One turn sends every row of this set to another row. A few are shown first. Where does it send the rows asked after them?
sekur: [-23,-9,-20,12,11,3,7,14,-19,9,25,-12,4,-16,13,8,8,2,-23,-8,-4,0,-13]
sukur: [4,-8,-4,9,9,24,-4,-25,15,12,-8,-6,-2,0,-9,18,16,8,5,11,-7,0,-31]
sipug: [-24,17,5,10,10,10,-7,12,-4,30,20,-1,-20,6,1,-7,-9,-11,-3,17,12,-3,23]
Mina: [8,-9,-1,11,-4,6,5,2,4,-1,-9,13,-13,16,-14,2,10,1,-5,1,19,5,-39]
fuzi: [10,-2,-4,9,4,23,-13,-26,13,9,-6,-4,5,-3,-9,14,18,5,3,5,-11,-2,-33]
motib: [-4,10,-12,4,-17,-3,10,10,-17,-2,-10,-3,-8,-8,4,2,-17,-4,-4,12,28,-12,-26]
soz: [-8,4,-16,-2,3,15,-2,-16,-5,6,-7,-19,7,-31,12,18,-9,2,11,7,-1,-14,-22]
liton: [-8,-6,-3,-3,15,11,-2,14,18,24,26,6,-33,17,2,-13,2,9,-20,12,-11,3,1]
zikam: [-17,-18,6,21,3,24,-2,16,-3,23,21,7,-1,14,4,-18,-2,-20,-4,14,3,2,14]
Vovom: [-10,14,-3,25,5,8,0,11,-21,-9,-4,-8,5,-5,21,-15,11,-3,-12,16,10,-16,10]
kez: [6,-6,-7,0,1,26,-7,-26,10,19,-2,-10,1,0,-15,9,18,6,13,4,-10,-4,-32]
kufo: [-25,16,4,-6,6,18,-22,3,-9,6,24,-13,-22,3,-3,-12,5,8,-2,15,-9,-17,21]
simo: [5,-9,-1,15,-8,11,8,-1,1,6,-7,6,-4,20,-22,-1,8,5,-5,2,22,-3,-36]
pugit: [-9,-3,-9,1,26,6,33,0,7,10,9,-3,6,12,20,12,11,-20,5,3,5,-12,-10]
gupe: [-11,4,16,-4,3,21,-1,18,-5,8,27,-17,14,-19,-3,-5,-2,-15,-21,11,-6,-18,17]
Refub: [-18,-6,14,2,-8,2,5,-1,7,26,-3,0,21,21,17,-1,-4,-10,-10,32,-8,-10,0]
sav: [-5,0,-4,-2,-14,-2,-13,-7,0,-13,20,3,-2,-21,-21,2,-1,27,-10,17,0,15,-1]
Tubuk: [-22,-14,7,-10,-1,10,-3,1,-3,11,8,1,26,11,0,-25,-15,17,-3,5,-11,-22,-6]
tadav: [-8,0,-3,14,0,4,-29,0,11,1,10,-17,-6,-18,18,0,4,-20,16,17,-6,6,6]
rozov: [-4,11,-19,-10,-8,13,-7,-15,-8,11,-4,-18,-1,-27,12,13,-7,-2,14,14,-3,-13,-23]
meka: [-16,-5,-24,9,16,11,-6,-14,14,10,10,-12,-3,-13,3,14,9,-17,-33,13,1,4,1]
Ror: [-18,-8,6,1,6,25,-12,-12,11,13,15,7,-26,5,-12,5,2,-6,20,-6,-7,20,1]
Bulu: [-15,4,4,-17,-7,-3,-8,3,8,14,18,12,-9,-4,-22,-18,-3,18,14,4,-1,-31,5]
Fipa: [-20,1,2,-20,4,13,11,26,-6,11,13,-9,-14,-3,-11,-25,8,2,-26,13,3,-1,14]
gotas: [-12,14,11,-23,-6,-1,1,-1,0,19,14,15,-10,-9,-19,-11,0,12,12,5,3,-31,5]
lolo: [-15,-7,7,-8,3,3,-6,0,-3,9,11,-4,25,7,0,-22,-7,21,-1,0,-13,-34,-8]
fito: [-10,12,12,-5,-14,-9,0,4,20,31,8,12,-15,6,-4,6,7,-10,7,29,1,-20,8]
far: [1,-4,10,11,14,19,-14,6,16,21,38,-2,-5,0,10,8,-10,-8,-14,11,-19,-14,4]
besa: [1,4,-1,-1,23,16,1,-9,10,-10,18,7,-24,-9,-26,5,9,-20,-14,25,-1,7,-8]
Vib: [-20,5,6,10,11,28,17,-1,-21,2,3,14,-14,17,-9,-10,8,13,-7,-9,11,-2,4]
puv: [-16,-17,7,8,-9,-4,0,-2,15,20,-2,-5,19,23,14,-7,-7,-5,-11,25,-13,-10,-7]
Pemu: [-9,10,-15,-2,-12,-1,15,13,-16,-2,-14,0,-10,-15,3,1,-10,-6,-1,1,23,-5,-25]
nese: [5,-9,3,12,-4,7,12,4,2,0,-11,10,-15,10,-17,3,15,8,-2,8,22,2,-35]
sogid: [-9,2,-10,2,-11,-1,12,14,-18,-6,-10,-3,-6,-21,2,4,-10,0,3,2,28,-11,-24]
Zomo: [-4,0,4,1,18,5,12,19,-22,-8,33,8,-16,-12,-14,-5,7,-1,-4,2,-6,4,-22]
vafi: [-6,-23,5,-25,6,15,-1,-10,-13,-8,20,13,13,-5,15,7,4,0,-7,1,11,5,-12]
lisob: [-18,-19,6,5,-1,33,-18,7,-5,0,25,-7,-2,8,0,-23,14,-1,-3,12,-18,-13,14]
did: [-7,20,-19,24,8,-11,21,3,22,5,8,-12,-10,-4,-15,9,7,8,1,18,-5,-3,2]
Leda: [-12,4,12,-8,-19,-9,6,1,19,32,0,14,-16,6,-4,5,-1,-12,1,30,2,-8,6]
ritid: [-7,16,-18,-3,-2,15,-1,-16,-9,8,-9,-17,7,-32,6,15,-3,-1,8,4,-5,-12,-20]

zikam goes to sipug
rozov goes to kez
Now find these:
pugit goes to did
Zomo goes to sekur
gupe goes to far
Bulu goes to Tubuk
nese goes to sogid
ritid goes to fuzi
Vib goes to Vovom
lolo goes to puv

One turn sends every row of this set to another row. A few are shown first. Where does it send the rows asked after them?
Gonu: [-6,8,-5,8,-3,-8,19,-7,-30,-11,23,-13,21,20,1,-8,9,16,5]
Soka: [18,6,-15,6,14,2,-23,-11,-15,6,-10,5,12,16,14,-1,-16,-1,-20]
nuris: [10,-27,2,-6,-8,-3,-5,-9,8,-12,2,5,12,4,-12,-6,10,13,24]
Gurep: [0,-11,-5,15,-16,-20,8,-7,14,-22,5,11,8,7,-21,-18,3,11,-4]
pivuv: [12,-5,0,-25,30,-14,-6,3,11,-6,10,-5,1,9,-15,0,-6,10,-7]
nofem: [1,7,-1,15,7,-5,0,-1,-48,-13,11,-13,19,1,-4,-4,-8,-12,4]
sirag: [-16,10,6,-4,-7,-9,7,4,2,1,27,-19,10,-16,-7,-22,-8,-2,-1]
nazeg: [7,-6,-25,15,-14,-7,2,-12,0,-24,-2,-21,14,-9,6,10,-18,-9,4]
piri: [-9,1,-6,13,11,-7,-10,-15,9,6,8,-37,-21,-2,-4,5,-16,2,-18]
Povar: [19,-3,19,-4,-9,-10,0,9,-23,10,6,-5,11,8,-26,-4,14,14,9]
daf: [22,10,37,9,-8,3,-19,-2,-9,0,4,-14,-14,8,-10,3,9,8,-9]
rike: [-4,22,3,10,-8,-23,-12,1,-8,-14,13,-23,-16,-14,-9,24,-11,-7,-2]
Bub: [-2,9,3,9,-12,6,-34,-4,11,-1,0,-22,-9,1,9,-6,-2,-6,-28]
luzo: [-11,-25,-2,10,-10,-14,-1,-11,18,-3,17,-11,2,17,-13,0,6,20,7]
boka: [-8,11,-3,14,3,10,-25,-3,-2,5,22,-28,-1,-1,4,-7,-17,-22,-9]
Varus: [-5,7,-3,9,22,-13,-5,11,10,3,-13,-2,-13,15,-2,-11,13,11,-23]
ket: [25,11,0,23,15,-16,5,19,-12,2,-4,-2,4,14,-15,-6,21,8,-14]
tum: [-1,-26,5,34,-16,-6,-7,4,-20,-7,13,-23,-5,4,-5,-8,5,13,-13]
pesa: [10,6,-13,-27,-13,-9,-17,-6,19,-4,9,-3,3,6,-6,-1,-1,-11,-14]
Tero: [6,13,-12,-5,46,0,-2,1,-15,-11,6,-6,0,-1,5,1,-1,1,-6]
tid: [-1,11,2,22,1,2,-18,7,-10,-15,-2,-37,-12,13,-2,-2,-31,2,-12]
sadi: [-1,-9,-16,1,-16,2,-8,-11,-37,-15,7,-5,-3,2,-15,-5,-3,13,22]
Sebi: [14,26,-3,13,2,-13,3,13,-34,-13,17,-18,5,-9,7,8,6,13,7]
Vudub: [10,-7,3,15,21,-4,-8,-3,-11,-16,-20,23,16,11,0,-5,-1,10,-6]
git: [3,9,-11,17,16,-10,-22,-10,-20,-12,-19,-6,21,24,-2,-6,-3,-18,-1]
rulag: [-6,4,7,14,-23,6,-10,-24,9,-5,6,-5,4,-5,-21,-9,18,0,-16]
Suv: [4,-12,3,18,-1,-7,-1,-16,30,-11,19,4,0,5,-8,-6,-4,-14,6]
sidiz: [10,17,-7,26,-11,-8,7,11,-24,-31,10,-13,25,4,-10,2,-7,9,6]
duga: [34,4,-14,4,-11,10,-11,-24,-1,-16,4,0,-11,12,5,7,12,3,6]
fiz: [-3,11,-1,1,37,-14,-13,-21,6,4,11,-13,2,4,-10,-6,-14,15,6]
kon: [7,30,4,-29,-12,-13,-5,3,-11,-8,8,-4,-4,12,3,1,1,2,10]
gel: [5,8,-6,24,18,-25,-10,5,-3,-24,13,-1,-4,22,-18,-17,18,17,-16]
miz: [37,12,-14,21,-4,1,-20,-5,-21,-2,9,-16,-8,-1,4,17,-8,8,-16]

tum goes to nazeg
Vudub goes to Tero
boka goes to luzo
Now find these:
rike goes to rulag
Bub goes to nuris
duga goes to kon
tid goes to Suv
pivuv goes to ket
Gurep goes to nofem
Povar goes to miz
gel goes to git

One turn sends every row of this set to another row. A few are shown first. Where does it send the rows asked after them?
K: [-1,19,-28,-1,7,-20,24,19,8,-5,-14,14,-19,2,16,3,-3,10,2,24,18,-2,-32,-1,-7]
C: [24,10,-34,12,-8,-1,10,10,20,15,2,-3,-8,21,21,21,18,-3,-12,12,10,-3,29,37,-11]
W: [-8,6,-32,-6,0,-14,-10,0,7,-2,9,-37,-15,7,3,24,17,25,-4,26,9,3,-3,-17,-12]
P: [-6,10,-23,14,-20,-8,-6,12,-3,17,19,-3,-15,-7,0,24,-4,22,13,-6,8,5,-4,-7,7]
R: [-12,-9,-24,24,-21,-25,33,-1,24,11,9,3,-6,32,7,23,-2,14,6,-4,10,10,10,12,-9]
J: [-14,8,-9,33,-7,-18,8,-18,-3,-5,-1,-18,-27,27,2,-2,-12,13,-9,23,16,-14,-21,14,-19]
A: [4,2,-12,31,-34,-20,0,-18,16,-8,3,-17,-14,12,2,1,7,14,-12,-1,13,10,-3,23,-22]
L: [-5,6,-21,10,-8,-4,12,20,12,10,2,4,-18,-23,30,40,5,13,3,11,11,8,4,12,-3]
M: [7,14,-12,0,11,-21,4,6,2,-10,4,-4,-12,-9,19,27,-16,18,-11,14,13,-8,-36,18,-5]
Q: [15,4,-53,-2,3,-24,15,16,15,-13,0,-13,-17,26,7,39,17,-7,-22,27,12,-11,-15,12,-4]
H: [-7,8,-30,13,0,-19,22,6,-17,-2,5,-10,-29,6,11,22,22,-1,-9,21,13,-34,-6,40,11]
D: [23,4,-51,3,4,-14,18,6,13,-7,18,-19,2,38,-2,10,32,1,-9,8,1,-7,4,7,10]
E: [-6,8,-25,37,-1,0,15,-8,11,-4,9,-4,-15,28,-6,-10,18,13,-5,13,-3,-6,-10,-23,2]
G: [-9,2,-2,32,-1,-16,34,-18,6,1,4,-24,-15,24,22,-3,15,15,-7,22,3,-7,13,28,-11]
T: [2,5,-36,17,5,-9,6,21,9,11,5,-18,-15,-15,22,20,-3,-1,3,27,15,-17,2,-22,-1]
F: [16,3,-24,-1,3,10,15,-20,23,2,17,-10,3,17,25,26,12,3,-16,13,18,8,4,38,3]
B: [5,11,-33,5,14,0,32,16,-6,-13,11,-6,-11,42,13,21,15,10,-5,14,-2,1,-14,34,12]
V: [2,5,-25,43,-1,0,-13,7,11,-5,7,-9,-12,19,-6,-1,10,11,-4,-1,-4,-27,12,0,-15]

W goes to H
F goes to V
Now find these:
C goes to E
B goes to A
D goes to J
G goes to P

One turn sends every row of this set to another row. A few are shown first. Where does it send the rows asked after them?
saz: [18,-10,6,18,-23,5,26,-16,-14,14,-10,-11,-10,0,1]
Pir: [17,-5,4,11,-26,19,10,25,-5,-2,11,-9,9,-15,3]
zato: [3,9,8,19,-25,7,10,14,10,2,9,-11,10,-29,-4]
rodok: [14,-4,15,19,-17,8,7,-25,-7,10,-22,-12,-24,-4,-1]
luguf: [2,-5,-4,8,9,6,3,-8,-15,-24,-16,-26,16,14,-4]
Tafi: [-19,6,-3,-6,2,20,7,15,0,-22,-20,7,0,-5,13]
nar: [5,-4,-10,15,-3,20,0,-10,9,-24,-29,12,-10,14,12]
giput: [18,-3,1,25,-16,5,-4,14,21,-20,-13,5,19,-3,7]
mifo: [10,-13,-2,13,2,12,6,-12,24,2,-19,-13,-15,-9,36]
nibo: [6,-27,3,8,-8,5,16,10,1,1,-40,-6,-4,10,1]
betom: [0,11,-5,-5,-13,11,7,1,5,-29,17,-9,14,-14,15]
movev: [19,-8,9,30,3,11,25,-7,-7,-24,7,-5,-10,2,-7]
ledi: [-8,3,11,14,9,6,-12,-6,13,-23,-18,2,-13,-20,-2]
kiro: [16,-5,17,17,-20,18,-6,20,30,-9,-19,-2,-1,2,17]
Leve: [23,-10,3,-3,-4,35,9,-4,18,-6,10,-18,-6,9,-4]
balan: [11,-1,-2,-8,-15,7,-11,-6,18,-34,1,-11,17,-13,14]
fupu: [18,-12,1,2,-33,2,10,-11,12,-13,-17,8,4,-27,20]
Luno: [-1,-5,-3,1,-4,-5,15,-2,-9,-4,15,-32,1,-9,-15]
bes: [-4,-2,8,27,-8,-23,12,-2,-12,-21,-18,-6,-2,-8,5]
Nen: [-9,-12,5,11,5,-4,19,12,1,0,-29,-20,-4,16,-5]
Rep: [-18,-19,11,7,-5,10,3,-33,10,-4,-7,-13,5,-12,11]
nesad: [4,-3,-1,-23,-24,25,-5,0,19,7,-14,-14,3,-2,14]
fom: [13,11,11,11,-17,0,-6,-29,8,-11,12,-31,-6,-9,2]
romub: [10,-8,7,8,-29,-4,14,11,32,7,3,-27,-9,5,6]
Bol: [12,15,-6,10,-23,3,8,22,-2,-19,-5,-14,0,3,-21]
nedo: [6,-5,5,4,-12,6,2,-23,16,-21,-38,0,-2,9,19]
vubo: [33,5,-13,13,-12,8,13,22,10,-8,-17,-12,-13,1,18]
kig: [-12,-6,-2,-1,1,12,12,32,17,-16,-10,4,4,1,6]
padom: [-20,2,12,5,-21,9,5,-11,-7,-15,2,-7,10,-6,-24]
gupi: [-17,6,0,-2,5,0,14,-31,-4,-8,-14,-9,-20,-5,-2]
zak: [-5,-3,-6,1,-21,7,24,-13,-8,5,-1,-37,1,-18,-2]
busok: [-2,12,-1,10,-15,26,24,7,-16,8,3,-11,-11,13,4]
nez: [-19,5,7,-2,-25,-12,-5,3,7,1,-27,-9,0,-12,18]
liv: [-14,-7,-10,5,1,10,11,-21,8,-7,-19,-28,-23,11,-2]
zaf: [18,6,15,15,-23,7,-5,-14,20,-2,15,-13,-18,-14,1]

gupi goes to kiro
giput goes to zak
fom goes to nibo
Now find these:
saz goes to Tafi
movev goes to nez
vubo goes to padom
busok goes to ledi

